In the data rows, zero lies at 7.5, halfway between 7 and 8.
Some points, one per row:
(4 6 8 6 7 10 12 9 7 4 6 5 9 10 5 10 11 5 6 5 5 8 8 7)
(4 9 8 4 7 1 9 9 8 7 9 10 6 8 5 5 12 8 6 9 8 11 7 6)
(0 4 13 0 9 0 12 8 5 8 5 10 4 15 4 2 12 7 3 7 4 10 13 3)
(15 9 0 14 8 15 3 7 8 7 10 3 8 0 11 11 3 10 10 6 11 5 6 10)
(6 7 9 5 9 12 7 7 6 10 9 10 8 8 9 7 7 8 5 5 10 3 6 9)
(8 7 8 9 8 11 8 9 11 8 10 6 9 4 8 10 8 7 7 8 7 11 3 10)
(15 11 3 14 7 6 1 6 11 10 10 10 4 0 8 9 4 9 15 14 12 11 7 6)
(10 8 7 6 8 3 5 6 9 10 9 11 3 7 6 6 7 7 9 11 9 10 12 5)
(6 6 9 2 8 2 9 7 9 6 4 9 7 7 4 5 14 5 7 7 6 8 10 8)
(4 5 11 6 9 9 10 9 10 7 8 7 9 6 8 8 9 7 5 8 5 10 6 10)
(14 10 4 15 8 15 5 8 12 10 13 5 10 0 10 13 3 10 11 10 10 10 0 10)
(15 12 6 15 7 11 3 9 7 6 11 6 6 4 9 11 4 10 9 9 12 8 7 9)
(1 5 11 4 8 0 10 8 7 6 3 10 7 15 9 2 8 9 3 6 2 6 12 5)
(12 8 4 10 5 9 7 7 6 6 5 6 9 8 8 9 7 6 11 6 10 4 7 8)
(15 11 3 15 6 13 6 7 8 8 11 5 7 4 7 14 3 8 15 11 11 9 4 7)
(0 3 10 0 7 3 10 10 5 6 6 5 7 13 8 0 11 9 0 4 2 11 9 5)
(5 7 14 4 8 6 13 9 7 6 8 9 7 12 4 6 13 5 4 8 7 7 7 8)
(2 5 11 0 7 6 15 8 5 5 4 6 7 15 3 6 13 2 2 3 5 5 11 7)
(7 4 7 7 7 5 8 5 6 6 0 8 11 8 9 6 8 6 9 5 6 0 9 10)
(5 5 8 5 9 4 7 6 8 11 8 10 5 10 8 5 5 8 8 9 7 8 10 4)
(10 10 6 10 8 6 2 7 9 10 11 10 7 3 10 7 5 11 9 9 10 8 5 8)
(10 9 7 14 6 10 7 7 7 9 10 6 9 7 8 10 3 10 11 10 8 9 4 7)
(14 11 2 14 6 14 1 4 7 10 9 6 8 1 10 12 0 9 14 9 12 7 5 9)
(1 4 15 0 9 0 12 10 5 3 2 10 4 15 6 2 14 4 0 5 4 7 15 6)
(12 6 4 12 6 6 5 5 8 7 1 8 12 4 10 8 6 8 12 7 8 0 8 10)
(1 7 12 1 6 5 10 8 5 8 7 9 9 12 5 5 11 6 4 6 7 6 8 9)
(3 5 7 3 9 9 14 8 7 5 8 4 8 12 5 7 12 4 4 4 3 7 7 6)
(4 7 8 2 6 2 6 4 5 10 4 10 7 9 7 6 6 6 6 6 8 3 12 8)
(12 9 3 15 9 9 3 5 11 12 13 9 6 2 10 9 0 11 14 13 10 11 4 5)
(8 8 11 6 8 5 8 10 7 5 7 9 5 9 8 6 9 7 4 8 8 7 12 7)
(10 8 9 8 8 6 7 10 9 6 8 10 5 7 9 6 8 7 5 8 8 7 11 7)
(10 7 6 10 6 6 6 5 7 7 0 8 12 6 10 7 6 7 11 6 7 0 7 11)
(8 7 8 9 7 1 5 5 8 10 5 8 7 8 10 5 4 8 8 8 5 8 9 9)
(3 6 10 0 6 6 7 6 4 7 4 7 7 9 5 4 10 7 5 7 9 7 13 9)
(10 7 9 8 6 6 7 9 7 5 5 9 7 8 7 6 10 7 9 8 9 7 9 8)
(10 8 6 13 8 14 7 8 12 9 12 6 10 1 9 12 6 8 9 10 8 11 2 10)
(13 13 7 12 9 9 2 5 7 11 11 11 8 5 9 10 3 8 10 9 11 4 5 10)
(9 9 2 11 7 13 7 7 5 6 10 3 8 8 8 9 4 10 10 7 8 9 6 6)
(15 10 3 15 7 12 6 6 8 9 11 6 9 6 10 11 2 8 13 9 10 5 3 7)
(13 10 6 14 8 7 9 8 10 6 11 9 8 7 7 9 8 7 10 9 8 6 4 6)
(1 5 11 0 7 5 10 7 3 7 3 7 7 14 6 6 8 5 5 4 5 6 11 7)
(4 6 10 7 8 7 10 8 7 6 6 8 9 9 8 7 9 7 7 7 4 8 8 8)
(2 4 9 3 7 6 15 8 6 4 4 5 10 14 5 4 12 5 5 4 3 4 9 6)
(11 7 1 8 9 12 6 7 7 6 7 4 7 4 10 8 5 8 7 4 8 4 10 8)
(12 9 5 10 8 8 6 6 11 8 7 8 8 2 6 9 10 6 11 9 9 7 5 9)
(10 9 4 11 6 13 4 6 6 10 9 5 8 5 8 12 2 9 12 8 9 8 5 8)
(5 7 8 7 8 10 9 9 4 6 9 7 7 14 8 8 7 7 4 5 7 7 8 6)
(4 5 8 9 7 7 9 7 5 8 5 5 9 12 10 8 2 7 9 6 3 7 8 7)
(13 8 5 13 5 11 6 8 7 8 9 6 7 6 8 9 5 8 12 10 11 9 6 7)
(9 10 8 6 7 10 4 9 7 8 10 9 6 5 7 8 8 9 7 8 13 9 6 8)
(8 8 6 7 8 9 7 7 8 9 8 8 6 7 8 9 6 7 7 7 9 6 9 7)
(11 9 4 11 8 10 6 6 10 10 10 7 6 4 9 10 4 7 9 8 9 8 7 7)
(8 10 6 7 7 3 7 8 9 8 9 9 6 5 5 8 10 8 9 10 9 11 6 6)
(12 5 2 11 9 8 5 7 11 7 7 7 7 3 10 6 7 8 9 6 7 6 7 6)
(8 8 8 12 8 13 8 9 11 9 11 6 10 3 9 11 6 8 8 9 7 11 2 11)
(8 7 10 7 7 9 12 9 7 6 9 7 7 10 5 8 11 6 5 8 8 8 5 7)
(7 5 10 5 6 4 8 9 6 4 3 9 7 10 7 4 11 7 6 7 8 6 10 8)
(1 5 11 4 8 9 11 10 8 7 8 6 9 9 7 8 10 7 4 7 4 11 6 9)
(7 6 7 5 8 4 9 7 11 6 5 8 7 5 5 6 14 5 8 8 6 8 8 8)
(0 5 13 0 9 0 9 9 7 7 4 11 6 13 7 2 12 8 1 5 5 7 11 6)
(7 5 7 11 6 9 11 9 6 4 8 3 8 11 8 8 6 7 10 8 3 13 5 6)
(8 8 6 10 7 12 10 8 8 5 8 5 9 7 6 13 9 6 9 6 7 8 6 8)
Here are 40 more points, each followed by its number:
(6 6 7 8 7 8 9 7 7 8 8 5 7 9 7 7 6 8 9 9 6 10 8 5) 0
(6 7 9 5 8 8 11 8 5 6 7 7 7 13 7 7 8 5 6 6 6 5 9 6) 1
(10 12 6 9 6 5 5 9 8 8 11 9 6 5 6 8 8 9 9 10 11 12 6 6) 2
(12 10 5 15 8 4 5 7 9 9 9 9 6 7 11 8 1 11 11 10 7 7 7 5) 3
(5 7 9 2 8 0 7 7 8 9 7 10 4 9 5 3 10 7 6 9 7 10 12 5) 4
(6 10 11 7 8 4 8 9 6 8 8 11 6 11 7 9 7 8 8 10 8 10 7 7) 5
(7 6 9 5 8 5 6 7 7 9 6 11 6 9 8 6 7 6 8 8 8 7 10 7) 6
(11 10 5 9 6 12 2 6 6 10 9 8 8 4 9 10 4 8 9 7 12 7 7 10) 7
(11 9 5 13 9 9 4 8 12 9 9 9 7 2 12 10 5 10 8 8 9 9 7 8) 8
(8 7 7 10 6 12 8 6 5 9 5 7 9 9 7 11 5 8 11 7 9 4 6 8) 9
(10 12 6 10 7 4 6 9 10 9 10 10 7 5 6 9 8 10 9 11 10 10 5 7) 10
(8 11 6 6 8 4 7 6 8 9 9 8 9 7 8 4 8 8 5 6 8 3 6 8) 11
(8 6 5 11 5 10 9 9 6 6 8 3 8 9 7 8 6 8 9 8 7 9 7 6) 12
(15 14 2 15 8 13 3 9 11 7 14 7 7 0 9 15 6 10 15 12 12 13 1 8) 13
(6 10 12 7 8 5 8 10 6 7 8 10 7 10 7 9 8 9 6 9 8 10 7 7) 14
(0 4 13 1 9 7 13 9 8 6 6 6 9 11 6 7 12 5 2 6 3 10 7 9) 15
(3 5 10 5 9 5 11 7 5 6 2 7 9 14 10 4 7 7 2 3 4 0 10 8) 16
(8 8 8 8 9 15 6 8 7 9 12 10 8 6 9 9 6 8 6 6 10 5 6 9) 17
(9 7 3 11 9 13 10 8 9 6 10 3 8 6 7 10 8 6 9 7 5 9 6 6) 18
(4 9 9 3 9 9 7 10 7 6 8 9 6 7 6 8 12 8 2 4 10 8 9 8) 19
(11 10 6 7 6 10 3 7 6 8 10 7 7 4 7 7 6 10 8 8 13 8 6 8) 20
(7 8 9 5 7 10 5 6 5 9 7 7 8 7 8 8 6 7 7 7 9 8 8 10) 21
(9 6 3 7 9 13 6 6 7 6 6 4 8 5 10 8 6 7 7 4 8 4 10 9) 22
(6 5 5 4 9 8 7 7 6 5 5 5 7 8 11 4 6 7 5 3 6 4 12 8) 23
(8 7 8 6 5 7 8 8 5 6 6 7 6 11 6 7 8 7 8 8 9 9 10 6) 24
(1 2 11 3 9 7 12 6 6 8 6 6 9 13 7 4 8 6 4 5 2 8 7 7) 25
(0 6 10 0 9 4 9 9 5 5 4 9 7 10 7 2 15 6 0 2 6 5 12 7) 26
(3 5 10 2 9 2 8 6 8 9 7 10 5 11 6 4 8 8 6 8 5 9 10 4) 27
(11 8 5 11 8 9 6 6 10 9 8 7 8 4 8 10 6 7 10 9 8 6 7 9) 28
(1 5 15 1 8 3 15 9 6 5 5 9 7 15 4 4 14 4 1 5 4 7 8 7) 29
(0 4 11 0 7 0 13 8 6 6 3 7 7 14 6 3 11 6 4 6 2 9 12 5) 30
(3 7 8 2 7 7 9 6 6 8 7 5 8 9 6 5 8 8 5 6 6 7 8 7) 31
(6 6 9 10 8 0 8 7 9 9 5 10 7 11 10 4 5 10 7 8 4 5 9 5) 32
(14 11 3 14 7 14 7 8 9 7 9 5 9 2 8 11 7 8 8 7 11 4 3 9) 33
(2 5 8 3 8 4 10 7 7 7 4 7 7 11 7 5 9 7 6 7 4 7 10 6) 34
(5 7 7 5 7 8 7 6 5 8 6 6 7 8 6 9 6 7 9 6 8 8 9 7) 35
(6 7 9 9 7 10 8 6 5 9 6 7 9 10 8 10 5 8 8 7 8 4 6 8) 36
(3 4 10 0 5 5 11 9 4 6 4 8 6 15 5 5 11 5 5 6 7 8 11 5) 37
(6 7 8 9 7 9 10 9 7 6 7 6 8 9 6 10 8 7 7 7 6 8 7 7) 38
(13 10 8 12 7 7 4 9 9 7 9 9 5 4 10 8 6 8 8 10 10 8 10 7) 39
Which of these numbered points is nearest to each point below, ignoring the direction in which the first points spread most? Its number follows each.
(7 11 10 9 8 5 7 9 7 7 8 10 7 8 8 9 8 9 8 10 9 10 6 7) > 14
(14 13 6 15 7 10 3 8 8 9 12 8 7 3 8 13 3 11 13 13 12 12 4 7) > 14
(7 6 7 7 6 11 9 7 4 7 5 6 8 10 6 10 7 7 9 7 9 6 7 7) > 9
(4 7 10 3 7 6 13 10 5 4 3 7 8 12 5 5 13 5 1 3 7 2 9 8) > 33
(2 6 10 3 9 11 8 8 5 9 9 10 9 10 9 5 8 8 3 4 8 4 7 8) > 17
(8 6 7 9 8 6 5 5 9 11 10 10 6 6 8 6 4 9 11 11 7 10 7 5) > 27
(15 11 3 15 6 10 5 8 11 8 11 5 11 2 11 10 1 11 12 10 7 8 2 9) > 30
(6 6 4 6 9 12 12 8 7 6 10 3 7 9 6 8 9 6 6 5 5 9 7 5) > 18
(5 10 7 7 6 6 7 9 8 8 8 7 7 6 6 8 10 9 4 7 9 8 8 8) > 19
(6 9 11 6 9 6 9 11 7 3 7 8 7 8 7 8 13 7 5 7 6 11 8 8) > 13
(5 5 9 7 6 10 8 6 4 8 4 7 9 10 7 9 6 8 8 7 8 4 8 8) > 9
(0 3 11 0 8 0 12 7 5 7 3 8 9 15 7 0 10 5 1 2 1 4 9 7) > 34
(9 6 7 8 9 7 8 6 9 8 5 8 7 5 7 8 8 6 9 8 7 5 9 9) > 28
(5 6 10 6 9 10 10 8 9 8 9 7 9 6 7 9 8 7 6 8 6 10 5 9) > 15
(13 9 5 10 7 5 3 6 9 10 10 10 4 3 7 8 6 8 12 12 11 10 9 6) > 4
(7 7 6 7 8 5 6 6 9 10 9 9 6 7 8 6 5 9 9 10 7 10 8 5) > 27
(5 5 9 9 6 8 8 7 4 7 4 5 9 12 10 9 2 6 9 6 4 6 10 8) > 36
(11 8 6 12 10 13 7 7 10 9 12 8 8 6 11 10 3 8 8 7 8 7 4 7) > 1
(15 11 7 14 8 8 5 9 10 5 9 9 5 4 9 10 6 7 9 10 10 9 9 7) > 39
(9 7 6 6 8 3 5 6 9 9 8 11 4 6 6 6 8 7 9 10 9 10 11 5) > 4
(5 6 7 6 7 9 7 5 5 9 6 6 7 8 7 9 5 7 10 7 7 8 9 7) > 35
(12 9 2 12 9 15 10 7 10 8 13 3 8 5 7 11 7 6 9 7 8 7 3 7) > 18
(5 6 10 7 9 11 9 9 10 8 10 7 9 6 8 9 8 8 5 8 6 11 4 10) > 15
(6 7 9 9 8 10 9 9 10 8 9 6 10 5 8 10 8 8 7 8 6 11 4 10) > 15
(0 6 12 0 7 0 12 7 6 8 4 8 10 14 6 1 12 6 0 3 3 2 10 9) > 11
(8 8 8 12 8 12 7 9 11 9 11 7 9 3 9 10 6 9 8 10 7 11 3 10) > 15
(5 4 7 6 6 9 11 9 5 5 6 3 7 12 7 5 8 6 6 6 5 8 10 6) > 12
(8 10 5 6 9 10 5 7 9 7 9 7 9 2 8 7 10 8 6 5 10 6 7 9) > 26
